One turn sends every row of this set to another row. A few are shown first. Where does it send the rows asked after them?
K323: -16, 53, 15, -39, 4, -4, -15, 22, -24, -53, 22, -45, -10
K307: -16, 31, -9, -33, 15, -8, -17, 27, -39, -51, 11, -46, 11
K936: 12, 29, 10, 59, 17, -40, 42, -39, 19, -20, 27, -7, 27
K292: 4, 44, 0, 70, 6, -33, 37, -27, 46, -22, 9, -8, 41
K942: 17, -31, -37, 41, -24, -41, 21, -32, 20, 14, 37, 22, -20
K309: -3, 7, 9, -4, 8, 35, -23, 25, -17, 11, -66, -35, 7
K589: 6, -10, 26, -21, 27, 25, -15, 4, -48, 8, -39, -32, -9
K221: 7, 26, -6, 66, 18, -40, 41, -35, 23, -22, 14, -9, 45
K705: -34, 35, -13, -26, -31, 3, -39, -7, 17, 30, 4, 64, -42
K988: -26, 47, -19, -25, 0, 2, -23, 40, -17, -50, -11, -49, 22
K647: -32, 0, -50, -26, -8, -10, -33, -3, -14, 35, -2, 57, -15
K613: -35, 21, -42, -13, -27, 0, -39, 7, 17, 32, -16, 62, -19
K804: 20, -2, -13, 41, -39, -34, 19, -33, 44, 10, 43, 23, -40
K338: 7, 21, 58, -23, 7, 34, -19, -2, -23, 9, -23, -29, -36
K422: -26, 9, -18, -36, -11, -10, -33, -16, -11, 36, 20, 63, -37
K534: 13, -18, -52, 55, -38, -32, 13, -15, 41, 15, 12, 21, -3
K459: -24, 67, 6, -29, -11, 10, -22, 36, -1, -53, 1, -45, -1
K480: 12, 5, -29, 55, -55, -23, 9, -17, 66, 8, 17, 23, -22
K273: -1, 36, 40, -10, -6, 43, -25, 24, 9, 5, -55, -31, -18
K158: 8, 49, 19, 63, 6, -30, 39, -37, 41, -24, 24, -8, 25

K158 goes to K936
K705 goes to K422
K480 goes to K804
Now find these:
K309 goes to K273
K307 goes to K988

One turn sends every row of this set to another row. A few are shown first. Where does it send the rows asked after them?
K960: 44, -29, -3, -41, -52, -17, 27, -34, 21, -41, 108, -66, -47, -46, 7, -17, 68, 16, -41, 47, -30, 37, -14, 62, -53, 26, -54, 22, 14, -49, -17, 9, 19, 0, -83, 11, -19, 21, -13, -20, -27, 11, 71, -41, -12, -28, -118, -39, 32, 16, 0, 53, -8, -42, 4, 26, -50, -73, 48, 30, -54, -62, 47, 27, -12, -25
K785: 26, -53, 18, -23, -2, -22, -13, 15, 4, -34, 45, -27, -34, -6, 45, 109, -21, 15, 9, 51, -48, 2, -57, -31, 17, 56, -46, -18, -9, -7, 2, 1, 40, 57, -44, 31, -30, 38, -54, 27, -7, -15, 35, 62, 25, -40, -73, -113, 33, 29, -19, 76, -23, -37, 95, -8, -40, -71, 68, -84, -102, -18, -28, 14, 50, -21
K376: 50, 22, -13, -29, -55, -10, 31, -25, 42, -52, 85, -19, 9, -13, 20, 61, 58, 15, 25, 1, 3, 19, 29, 7, -69, 17, -41, 33, 4, -5, -29, -15, 24, 1, -17, 57, -33, 2, -62, 29, -69, 8, 69, 25, 24, -16, -92, -40, 1, -70, -29, 44, 4, 11, -23, 10, -42, -35, 34, 16, -54, -25, 16, 46, -33, -52
K891: -33, 41, -3, 7, -64, -16, 50, -30, -5, -4, -12, -40, -35, -6, -12, -9, 25, 19, -3, 4, -110, -63, -46, 96, 50, 52, -67, -3, -28, -47, -11, 33, -24, 107, -33, -16, -8, -39, -29, -56, 16, -16, 19, -25, 18, -19, -30, -18, -28, -40, -17, 11, 3, -40, -4, 14, -60, -40, 48, 12, -64, -35, 63, -22, 22, -9
K598: 7, -93, -27, -16, -34, -71, 47, -19, 21, -11, 28, -35, -49, -23, 24, 60, 2, -5, -28, 52, -35, 11, -64, 9, 45, 89, -68, 13, -21, -1, 38, -1, 53, 77, -14, 0, -7, 45, -78, 24, -23, -26, 21, 69, -3, -57, -82, -72, 23, -1, -30, 98, -6, 1, 94, -39, -90, -48, 108, -71, -60, 14, -49, 12, 49, -27
K965: 9, -88, -6, -21, -31, -70, 41, -21, 31, -14, 29, -38, -64, -14, 41, 63, 8, -9, -22, 57, -40, 9, -65, 7, 56, 91, -73, 17, -23, 9, 40, 6, 43, 77, -14, 16, -3, 37, -72, 19, -11, -18, 32, 76, -2, -50, -87, -79, 21, 3, -34, 101, 9, 2, 92, -48, -71, -49, 96, -77, -63, 14, -39, 12, 43, -33
K270: 45, -17, -6, -19, -70, -70, 34, -62, 38, -52, 80, -55, -8, -36, -13, 18, 36, 4, 4, 8, -10, 23, 37, 81, -77, 34, -33, 43, -4, -12, -39, -12, 24, 5, -56, 27, -33, 30, -72, 11, -63, 9, 45, -2, 13, 12, -104, -23, 30, -61, -37, 40, -4, 34, -10, 24, -57, -1, 84, -13, -64, -7, -7, 22, -30, -49
K491: 21, -41, 2, -30, 4, -21, -5, 16, -11, -16, 25, -33, -21, -7, 36, 98, -23, 18, 8, 49, -47, 0, -61, -36, 15, 38, -50, -18, -1, -4, -12, -4, 41, 64, -41, 29, -26, 51, -55, 30, -21, -17, 31, 73, 21, -44, -61, -108, 31, 30, -20, 77, -19, -46, 92, -10, -36, -65, 63, -75, -91, -24, -44, 14, 54, -16
K332: 0, -56, -21, 13, -34, -20, 5, -23, 33, -62, 10, -59, -11, -35, -19, 42, 72, 39, 10, 24, -11, 38, -13, 62, -17, 34, -25, 47, -15, -38, -68, 5, 4, 30, -94, -2, -5, -14, -19, -52, -38, -11, 69, -15, -10, -13, -89, -33, 25, -47, 17, 84, -17, -44, -28, 64, -42, -44, 39, 20, -35, -1, 50, 54, 10, 13
K516: -45, 35, -7, 31, -83, 18, 29, 1, 20, -57, 35, -17, -40, 1, -13, -6, 59, 21, 14, 11, -94, -55, -48, 78, 18, 38, -30, -17, -16, -69, -24, 9, 0, 65, -49, -44, -8, -10, 0, -59, -16, -2, 31, -32, -2, -5, -62, -78, -59, -11, -8, -21, -60, -51, 26, 33, -64, -57, 77, -7, -68, -5, 35, -3, 48, -14
K907: 38, -17, -8, -50, -49, -15, 29, -70, 16, -20, 27, -23, -48, -7, 6, 25, 64, 26, -37, 43, -14, 4, -25, 33, 6, 42, -73, 46, -18, -35, -6, 2, 1, 22, -39, 26, -28, -17, -35, -23, -39, -20, 71, 6, 2, -68, -100, -13, -15, -56, -14, 71, 22, -48, -57, 19, -44, -48, 33, 48, 5, 0, 61, 26, -46, -32
K900: -46, 71, -10, -33, -76, -11, 65, 23, 38, -18, 71, -3, -54, 25, 22, -9, 48, -59, 32, -4, -57, -70, -15, 67, -8, 28, -28, -5, -8, -61, 25, -13, -1, 75, 11, -10, 1, 12, -45, -10, 2, -16, 26, -8, 8, -1, -36, -55, -55, -17, -49, -39, -15, -17, 36, 1, -75, -55, 83, -29, -79, -9, 7, -23, 54, -26
K915: 29, -3, 0, -19, -37, -58, 54, -9, 32, -23, 36, -69, 18, -47, -11, 37, 54, 7, -3, -16, 18, -1, 16, 39, -52, 39, -40, 63, -10, 25, -50, -4, 27, 17, -25, 28, -30, 13, -94, 3, -44, -8, 67, 30, 2, 10, -82, -41, 56, -84, 8, 74, 7, 9, -32, 13, -88, -38, 24, -1, -67, -15, 18, 43, -20, -31
K44: 13, -54, -24, 10, -11, -37, -10, -39, 14, -40, 18, -46, -43, -11, 34, 120, -31, 29, 32, 49, -57, 65, -43, 29, 37, 69, -56, -12, -13, -33, 8, 18, 38, 97, -44, 42, -14, 11, -58, 8, -1, -18, 8, 49, 44, -38, -75, -66, 5, -13, -63, 91, 6, 14, 99, -13, -20, -31, 108, -92, -32, -4, -38, 23, 40, -28
K624: 17, -46, -48, 11, -22, -41, -9, -30, 5, -23, 28, -41, -31, -2, 30, 115, -33, 27, 38, 52, -69, 70, -42, 33, 40, 55, -59, -12, -10, -32, 9, 18, 44, 95, -43, 30, -10, 10, -63, 24, -19, -16, 6, 49, 51, -53, -76, -63, 12, -5, -68, 91, -5, 5, 92, -25, -21, -26, 110, -86, -34, -17, -33, 15, 33, -32
K104: -59, 77, -42, -6, -46, -9, 62, 28, 37, -1, 36, -32, -42, 4, 25, 25, 45, -39, 35, -36, -60, -44, -2, 85, 25, 37, -50, 3, -31, -45, 24, 19, 7, 95, 37, 13, 11, -48, -62, -12, 7, -21, 21, -5, 37, -17, -27, -43, -37, -69, -26, 2, -1, 2, 23, 7, -96, -53, 72, -18, -68, -9, 41, -12, 64, -10
K168: -50, 71, -3, 1, -56, -41, 39, 37, 13, -5, 47, -59, -28, -17, -4, 17, 17, -26, 48, -17, -67, -66, -4, 111, 14, 15, -30, 4, -33, -56, -7, -1, -21, 92, -23, -2, 6, -4, -50, -15, 22, -17, 8, -22, 35, 15, -20, -65, -9, -36, -32, -19, -28, -23, 26, 21, -63, -35, 73, -51, -102, -16, 32, -39, 59, -12
K752: -41, 42, -28, 4, -74, 28, 62, 19, 26, -26, 55, -44, -52, 5, 29, -23, 79, 0, -22, 14, -88, -31, -45, 77, 37, 55, -78, -15, -11, -50, 27, 18, 24, 90, 13, -21, 19, -45, -40, -29, 8, 2, 45, -34, -7, -43, -57, -59, -29, 3, -20, -5, -22, -32, -1, -6, -85, -92, 44, 24, -75, -60, 44, 16, 21, -9

K752 goes to K891
K376 goes to K915
K168 goes to K900
Now find these:
K960 goes to K907
K44 goes to K785
K491 goes to K598

